Each path below is one point turned by a fixed rotation once a step. After each direction that follows a path, write how fast that rotation turns it, in degrees per step (0 if it stays still).
Each turn is a multiple of 5 degrees from 10 to 175, or 0.
Each row of a path follows its step; steps can be skipped.

step 0: [-13  11   4   5  16  17  -9 -16   3 -18  -3  15  20  -6  -2   2 -22  -1
  -2   9   4  31   7  12  11  -1 -12   2  -1 -17  14  18   1  -1 -12   0
   9   3   7  -1   0  -6   2  -2  11  -3]
step 4: [ -8  -6   1  17  -1 -17  -6 -13  12  -5  24 -18 -15  13  13  -8   4 -15
 -19   5  -8  -6  -9   2  -6 -14   1   2  14 -12   3  -8 -14 -11   3   6
  23   3 -11  -4   6  -5  17   6  -7  -1]
step 10: [ -2  15   2  16   2 -13  -2 -16   7  -4   0  13 -11   8   5   8  -2  10
  15  -8 -21  13   3  -8   3  -3 -11  20   9  -3  30  -5  -6  14  -3   6
  -5 -11   2 -23  18  -3   0  -7   2   7]
step 15: [  1  -6  20 -11  -7 -12  -5 -10  10 -25   4   5  -3  -3 -15 -12  -7  16
 -21  -8   7   3  -2  13   3  -9 -18  10   2  -1   3   1  -1  -1   0  -7
 -14  15   8  10 -14  -8  16   1  23  -8]
step 16: [-14   2   8  -4  -6   4 -20   3   6 -12 -13  22  -4 -14  -4  11 -12   5
 -21  -2  -8   1  15  18   6   2 -17   2  -4  17  11   4 -12  10  15  -7
  -1   6   2   2   7   0  18   8  22   0]
step 17: [ -3  -1   0 -23  -9   3  -3   1 -14 -11 -10   7   3   1  14   9   5   3
  -1  16  -7   4  20  21  -3  -7 -24   2  -4  16 -11  15  -1   5  28  13
  11 -12  -6   7   9  -4   3  10   8   8]
step 19: [-15   3 -14  17   3   1   1   5   5  -6   5  -9  -5   7  16  33 -12  16
   2   1  -2 -24   4  16   2   8  -8  18  13  -3  14  -1  -2  -8 -13   8
  12  -2   2   6  13 -16   5   0  -9  -3]
step 23: [  4   0   5  -1  -6 -13 -19  -1 -22   3   4   1 -23   3  -1  13   6  -6
  14  14  -2   2  -9  14  -8   2  10   3   3 -23 -23  16  10   1  11   1
   1  -3  -5  -4 -28   3  17  -6  13   3]
Directions:
[ 7 -2 -3  1 -1 -3  0  0 -5 -3 -6  4 -4  4  0 -3  1  3 10  0 -2  0 -4 -2
  2  5  8 -2  2 -5  4  1  1  1 -1 -3 -4  3  2 -7  2  4  1 -2 -1  2] | 25
[ 2  0 10  1 -1  2 -1 -2  4 -3 -3 -3  2  3  1  4  2  4  2 -3  7  1 -2 -2
 -2  6  1  1 -6  3 -5  2 -3  1 -5 -3  8  3  8 -3 -1  0 -3  1  1 -1] | 55
[-2 -2 -5 -5 -2  0 -3  0  0 -2  3 -4 -1  1  2  2  1 -2  1  2 10 -2  1  4
 -7  7  4 -2  6 -2 -1 -8 -2  2 -3  6 -4 -5 -1 -5 -4 -3 -2  0  2  1] | 70
[-2  2  8 -4 -1  1  2 -2  2  8  1  5 -4  0 -2  3  2  0  1  3  4  3 -3 -9
  1  0  4  8  4 -1 -4 -3 -1  1 -1  0 -3 -1 -7  1  6  1  3 -4 -3  1] | 20
[ -6   9  -1  -3   5   2 -11   2   1  -1  -3  -7   2   3   2   3  -1  -1
   2  -2  -7   2   1  -1   4   2   3   3   5   1  -2   0  -3   5   0   0
  -2   1   4   2  -3   4   3  -3  -1   0] | 110
[ 0  5  3 -1 -1  5 -3  2  0  1  3  2  3 -1  2  0 -7  7 -5 -4  6 -1 -7  1
  5  1  0 -2  0  2  8  0  4 -7 -2  5 -4  3 -1 -1 -3  2  2 -2 -3  5] | 115
[  1  -1   2   4   1   0  -7   3   0   3   4  -7  -7  -1  -3 -10  -4  -1
   6   1   0  -2   1  -1  -2   4  -1   1  -3   3   0   1  -2  -3  -1   4
   1   5  -5   4   1  -2  -2  -3   7   3] | 40
[-1  7 -5  2 -1 -1  7  5  0 -1 -1 -2  2 -1  7  1  2  2  2  0 -1 -2 -9 -2
 -5 -1 -8  0  5  3  0 -1 -4  3 -1  4  4  6 -3 -3  7  3 -3 -3  0 -1] | 45
